128 stands for zero in the data rows.
Here are some points, each followed by its number:
[122 116 121 120 112 115 111 116 123 133 149 161 173 193 202 190 186 162 143 130 116 112 112 118 112 113 110 118 113 115 120 120 119 121 133 137 154 168 187 199 199 200 192 181 165] 0
[125 109 113 115 102 101 109 106 110 106 103 104 116 129 152 159 175 188 192 183 170 152 140 132 117 110 117 105 108 115 114 126 143 167 181 190 197 205 182 168 143 133 114 118 110] 1
[120 125 127 127 141 157 169 187 204 218 208 193 167 158 135 119 115 111 100 100 109 103 113 135 135 147 165 169 166 165 159 137 125 119 117 112 103 114 102 112 104 112 120 114 123] 2
[122 108 109 100 100 100 115 108 103 98 105 112 143 154 175 194 208 212 196 168 147 127 116 97 99 89 100 103 119 103 109 104 104 108 101 101 102 110 111 109 103 105 103 113 109] 3
[120 118 119 115 111 119 109 111 114 110 112 105 104 106 106 111 109 106 101 113 102 104 112 113 108 116 114 114 116 118 121 136 150 170 192 206 211 201 186 173 151 151 171 195 193] 4
[122 120 123 110 113 110 106 112 108 107 109 105 102 107 115 123 156 192 217 226 197 151 133 111 111 112 109 116 114 117 114 113 120 119 120 152 185 206 193 157 128 120 114 109 122] 5
[128 111 112 104 115 92 102 96 91 94 89 102 105 136 171 223 179 127 100 87 100 100 102 99 121 115 135 148 160 189 180 167 155 127 120 112 98 97 107 105 95 118 102 101 112] 6
[116 119 110 108 107 115 114 146 171 195 219 200 168 136 118 95 94 93 97 88 107 108 100 104 108 105 103 96 101 108 112 103 112 112 107 107 108 98 111 107 112 106 108 108 104] 7
[125 121 120 119 119 136 138 164 184 200 224 221 206 190 179 147 130 125 111 113 110 104 112 112 109 117 115 112 114 115 116 122 116 116 113 107 113 110 110 118 114 113 120 121 124] 8
[115 115 111 114 110 110 107 109 114 108 109 120 129 144 157 188 198 210 199 201 177 171 151 149 149 156 168 171 177 175 155 153 139 136 119 112 112 105 112 107 117 116 110 113 116] 9
[123 116 118 116 111 118 112 114 107 112 118 112 101 110 105 111 109 105 114 112 111 101 110 116 117 120 124 131 146 154 163 165 165 169 172 176 192 202 209 209 200 187 171 158 140] 10
[125 119 109 100 91 99 107 94 110 105 111 150 177 185 160 142 105 107 84 84 88 92 81 95 100 118 134 156 179 165 163 146 124 115 111 104 93 91 105 104 85 96 87 106 99] 11
[106 99 100 85 96 85 92 105 103 97 86 107 129 142 145 186 193 189 173 124 122 114 97 110 92 99 97 104 100 113 103 91 103 108 103 134 161 188 159 118 108 103 110 92 104] 12
[121 122 133 133 156 165 183 205 197 205 188 186 174 162 167 162 160 154 152 133 134 114 117 109 115 104 104 107 101 105 116 115 106 100 105 110 110 105 104 109 102 106 110 114 112] 13
[124 113 109 113 114 107 104 107 104 111 105 99 97 99 96 94 97 109 127 145 175 188 210 205 185 157 135 122 112 104 110 114 108 113 116 100 104 109 106 111 108 109 108 110 116] 14
[132 137 140 152 164 190 197 211 204 201 186 171 146 130 119 111 111 110 111 108 112 123 122 140 155 161 178 169 165 155 133 124 125 120 112 107 109 109 118 113 117 123 108 113 123] 15
[115 121 121 114 118 113 122 130 146 160 167 184 189 181 180 164 150 130 121 117 107 111 108 108 106 107 103 111 110 116 114 132 154 174 201 206 203 177 147 141 121 114 106 108 123] 16
[119 118 117 117 115 116 109 112 111 104 116 111 104 105 108 108 118 115 132 162 188 200 211 196 151 135 123 122 120 127 148 175 195 199 171 146 131 118 118 116 116 107 116 119 120] 17
[118 128 115 115 109 119 129 136 153 182 202 215 202 199 176 143 133 114 112 112 107 108 117 136 155 177 182 180 169 151 132 124 115 118 113 110 114 111 112 108 110 112 108 117 117] 18
[126 122 115 115 111 110 110 110 104 109 99 103 102 102 108 100 99 99 104 96 102 105 102 108 110 109 109 105 103 108 123 122 149 189 218 205 166 137 143 159 189 190 152 134 110] 19
[122 115 113 119 110 116 107 110 114 110 111 111 108 103 118 130 137 165 169 194 204 196 197 181 163 144 136 128 120 128 123 133 150 153 171 178 186 185 170 158 145 128 117 123 125] 20
[116 116 105 102 113 93 109 98 104 99 106 116 139 149 114 113 98 96 91 92 96 101 98 105 111 139 145 171 181 196 199 195 179 161 146 130 118 121 98 99 110 103 105 103 108] 21
[182 184 190 192 165 133 124 101 96 88 89 88 95 115 100 133 129 153 143 132 131 122 115 108 108 98 107 91 100 96 111 105 101 96 97 100 93 88 96 97 97 106 101 102 105] 22
[119 114 123 113 112 111 114 111 112 111 104 111 101 105 111 103 108 106 106 113 107 109 113 109 112 110 106 111 116 114 111 117 123 138 165 197 205 184 171 165 177 194 201 205 193] 23
[119 119 116 117 116 118 113 116 110 106 116 115 115 132 144 156 180 187 191 203 204 208 211 190 158 134 121 127 120 116 112 119 110 116 114 111 114 115 114 120 118 117 117 120 119] 24
New points follow, each followed by the number of its nearest point above, looking only along the 2 directions in which the numbered points spread most.
[144 149 177 173 173 149 132 107 105 101 85 82 90 81 85 87 85 100 94 72 94 99 102 107 96 112 127 146 154 166 162 148 133 124 97 97 103 104 100 106 95 98 110 93 117] ~ 21
[118 117 104 104 110 109 115 128 151 166 190 203 183 157 119 111 97 104 97 92 106 103 100 104 101 111 114 96 105 117 125 137 156 189 187 181 169 144 133 113 111 109 111 104 113] ~ 16
[118 122 119 117 113 123 110 122 114 113 122 113 106 109 119 109 115 113 118 117 113 109 114 115 109 114 120 127 113 117 114 121 122 120 123 126 142 156 175 208 224 220 227 215 193] ~ 19
[146 163 165 167 169 163 162 150 172 163 133 109 98 96 85 87 105 95 79 85 89 99 107 101 103 99 102 108 103 113 102 100 101 107 105 112 95 91 103 96 107 110 100 98 98] ~ 11
[167 189 185 164 147 137 145 148 176 160 147 124 123 100 94 91 92 92 100 78 97 107 95 100 106 107 108 102 92 104 113 109 105 105 104 101 108 95 98 103 96 96 98 111 102] ~ 11
[121 116 103 103 104 104 97 103 106 121 119 160 169 169 160 136 110 108 100 91 100 104 107 100 100 105 107 99 104 95 103 105 120 127 156 177 210 208 193 161 143 127 103 114 108] ~ 0
[206 224 229 223 197 177 145 137 122 119 124 115 112 112 115 110 115 110 114 114 108 104 110 112 113 113 116 126 123 116 120 117 121 117 114 106 117 117 120 122 116 116 123 123 120] ~ 21
[122 114 105 105 106 102 99 110 109 111 114 135 161 189 197 206 204 189 172 149 123 115 107 108 111 100 102 100 97 108 106 105 104 111 111 100 106 92 108 99 107 100 109 103 118] ~ 22
[138 145 167 173 166 131 111 95 102 88 79 79 85 101 110 141 147 163 156 124 106 106 99 100 103 105 104 91 99 95 93 111 87 99 105 96 81 98 99 93 85 100 92 93 107] ~ 22
[114 116 107 106 106 113 114 102 92 109 107 109 115 126 137 162 176 184 190 179 167 154 150 131 112 108 103 103 105 115 117 128 149 173 180 195 195 199 188 162 142 133 119 110 124] ~ 1
[118 117 113 107 111 113 110 125 132 135 158 183 186 192 197 179 158 130 121 122 120 127 121 138 152 166 188 193 191 193 183 171 163 142 126 125 117 108 111 117 107 116 118 112 122] ~ 11
[119 105 102 107 103 94 106 106 106 106 97 112 145 181 194 196 157 135 107 101 127 173 173 174 150 140 128 111 98 103 104 113 104 104 107 102 98 94 115 105 100 97 102 106 100] ~ 22
[121 121 138 167 185 176 163 119 133 137 139 145 150 136 118 109 95 94 97 79 91 102 93 86 98 107 84 100 93 102 96 99 106 104 99 106 93 86 103 86 100 102 84 100 99] ~ 11
[120 123 118 123 111 119 112 120 109 112 116 113 108 108 115 106 117 110 113 123 111 109 109 115 110 120 121 137 150 164 189 216 226 222 205 181 161 140 130 126 124 120 122 124 127] ~ 0
[119 123 124 122 110 118 121 120 118 117 118 116 103 111 114 111 120 115 112 119 118 120 124 142 154 182 194 214 217 219 207 195 178 156 138 125 124 124 121 125 125 120 124 130 122] ~ 21
[130 134 136 141 154 176 187 202 205 210 196 180 154 142 130 119 119 113 108 111 109 106 106 106 109 113 112 114 114 119 127 148 165 179 183 164 145 130 120 116 121 119 116 121 116] ~ 7
[119 115 128 122 124 138 147 163 177 189 202 200 180 165 155 137 131 123 117 116 108 102 106 111 107 120 116 118 117 116 112 120 117 115 116 124 129 146 158 168 183 196 205 203 194] ~ 16
[117 114 118 105 110 106 99 100 96 108 108 106 101 107 93 97 95 96 95 99 96 107 114 162 208 217 192 134 102 107 111 112 114 116 135 145 168 169 138 127 118 121 100 110 116] ~ 0
[125 125 126 121 117 122 111 119 115 113 114 109 104 110 114 109 119 109 115 118 115 121 126 144 168 203 230 235 216 194 167 139 134 126 115 117 118 119 118 119 117 116 123 123 129] ~ 6
[118 113 107 115 105 107 104 101 108 104 89 105 111 129 132 156 153 141 125 104 136 143 162 185 218 208 196 171 141 137 113 107 103 105 109 103 106 101 107 110 110 100 110 110 114] ~ 22
[118 107 115 109 110 132 133 157 178 216 218 205 183 162 137 121 106 106 105 110 97 105 112 105 116 103 110 108 105 111 108 107 115 107 112 114 110 107 124 135 162 185 176 141 120] ~ 7
[122 122 121 118 115 123 117 120 119 110 121 115 104 111 116 116 114 111 113 120 110 104 112 114 110 119 115 121 118 122 117 117 120 115 118 118 122 125 135 146 158 178 218 255 255] ~ 0
[124 117 103 102 99 94 88 103 111 116 122 159 174 165 140 98 98 88 78 78 87 90 108 91 105 109 102 86 91 91 111 96 102 102 97 108 107 120 132 151 179 183 172 157 151] ~ 16
[117 113 106 81 107 82 99 105 100 112 110 144 176 156 133 97 98 78 103 98 122 150 158 160 172 159 124 120 115 96 107 111 118 107 91 114 96 96 96 88 102 97 92 112 101] ~ 6
[123 124 125 124 112 124 118 121 109 113 118 112 104 108 114 112 116 116 112 123 111 107 112 116 111 118 118 125 116 120 117 118 122 115 123 124 135 155 172 197 217 223 232 223 201] ~ 19
[119 119 114 110 114 113 113 111 98 104 104 106 104 103 99 99 95 104 103 107 111 120 134 163 188 205 194 186 162 139 129 119 114 118 108 115 116 127 139 160 170 183 193 203 183] ~ 0
[116 114 112 116 109 115 115 121 131 138 166 181 190 195 191 176 148 139 116 119 114 113 130 132 154 174 178 194 198 193 183 170 158 143 126 121 117 116 114 111 109 116 111 118 121] ~ 11
[115 124 123 114 111 112 104 118 103 111 101 104 103 99 103 104 112 108 106 111 107 118 138 161 180 203 209 208 191 173 149 129 128 121 125 134 160 166 184 184 181 150 140 136 132] ~ 0
[116 100 94 99 103 89 110 103 140 143 156 143 158 130 97 87 87 100 97 83 91 83 96 91 103 91 102 99 103 97 98 98 101 99 100 97 104 104 117 125 162 166 186 180 173] ~ 16
[123 128 141 156 182 195 195 183 163 150 136 102 102 103 90 92 91 93 98 98 96 95 105 110 101 110 103 113 107 90 96 106 107 100 112 108 101 89 93 98 100 106 93 111 119] ~ 11
[144 164 167 155 140 107 106 98 108 99 95 110 139 158 159 150 136 115 104 79 98 103 96 85 111 94 119 84 90 97 90 100 92 97 108 107 95 92 87 96 99 107 104 90 91] ~ 6
[119 112 103 108 107 97 109 108 103 99 103 88 92 100 93 98 104 105 122 123 152 164 169 178 177 178 192 193 172 139 136 121 108 105 98 111 100 111 103 100 103 107 103 105 113] ~ 22
[205 222 231 222 194 174 151 133 122 117 122 111 107 111 112 109 111 114 111 123 108 102 115 111 110 109 114 121 115 122 113 121 120 121 117 114 113 119 119 119 113 113 119 123 125] ~ 21
[124 115 110 93 131 128 162 166 156 130 92 90 105 116 149 197 211 171 122 99 88 100 93 103 110 117 104 94 106 100 99 104 111 94 107 99 93 100 102 96 94 94 105 98 104] ~ 6
[205 220 223 217 200 184 157 147 132 121 122 116 108 107 114 112 104 104 112 117 110 110 109 112 105 116 116 123 115 118 114 122 114 116 117 109 118 118 118 121 116 118 123 125 120] ~ 21
[127 109 99 100 100 100 99 80 96 114 123 147 177 160 128 118 92 89 101 104 110 144 158 167 164 148 139 117 114 101 110 105 91 106 116 107 96 87 86 92 98 93 86 95 115] ~ 6
[120 120 122 118 116 109 116 107 114 111 123 121 123 140 161 184 207 214 211 196 174 146 142 125 122 131 134 154 164 172 187 181 184 165 154 139 129 123 114 114 114 112 123 121 117] ~ 14
[121 118 118 118 112 113 111 118 112 114 111 111 109 107 130 134 151 174 191 200 196 187 181 157 141 134 120 126 117 124 117 119 120 129 140 149 165 169 188 201 195 182 176 170 158] ~ 1
[122 115 108 101 108 100 107 94 93 99 89 85 91 96 86 94 94 94 96 102 101 102 103 97 111 98 114 146 204 215 180 137 115 115 118 110 105 127 154 165 171 162 155 124 123] ~ 0
[122 123 115 117 104 118 106 117 108 117 107 101 95 101 106 106 103 108 108 107 108 121 153 193 213 205 173 144 122 116 115 117 114 110 117 111 114 129 146 193 209 186 158 134 118] ~ 0
[118 123 120 117 113 122 117 112 112 114 113 113 103 103 108 106 113 110 114 116 130 133 147 164 164 158 149 139 135 142 153 168 188 191 206 206 205 195 176 173 139 132 124 128 119] ~ 19
[125 121 117 122 114 123 145 166 186 193 191 179 154 137 124 112 104 107 107 107 98 101 108 110 117 119 133 144 168 185 204 201 186 168 146 138 120 120 114 104 109 103 113 114 106] ~ 7
[123 127 118 114 108 105 103 119 122 141 159 174 204 206 208 188 176 151 136 120 108 105 110 108 111 109 105 107 117 107 114 113 115 108 107 124 157 191 201 172 134 118 105 107 116] ~ 21
[116 105 104 103 101 92 104 93 114 120 122 144 171 162 146 108 81 90 85 64 96 96 100 98 92 106 99 88 107 98 104 106 97 95 95 114 105 110 129 144 176 182 177 154 145] ~ 16
[153 176 190 205 209 210 189 172 147 133 120 115 107 106 101 114 108 103 101 108 110 108 107 117 104 117 127 132 147 153 175 180 182 165 133 126 119 117 117 116 111 117 122 120 120] ~ 21
[118 120 125 123 113 123 120 119 111 111 118 112 106 111 118 112 119 115 112 116 114 106 113 118 113 113 117 122 118 116 117 122 121 118 118 120 131 145 159 186 209 220 235 231 215] ~ 19
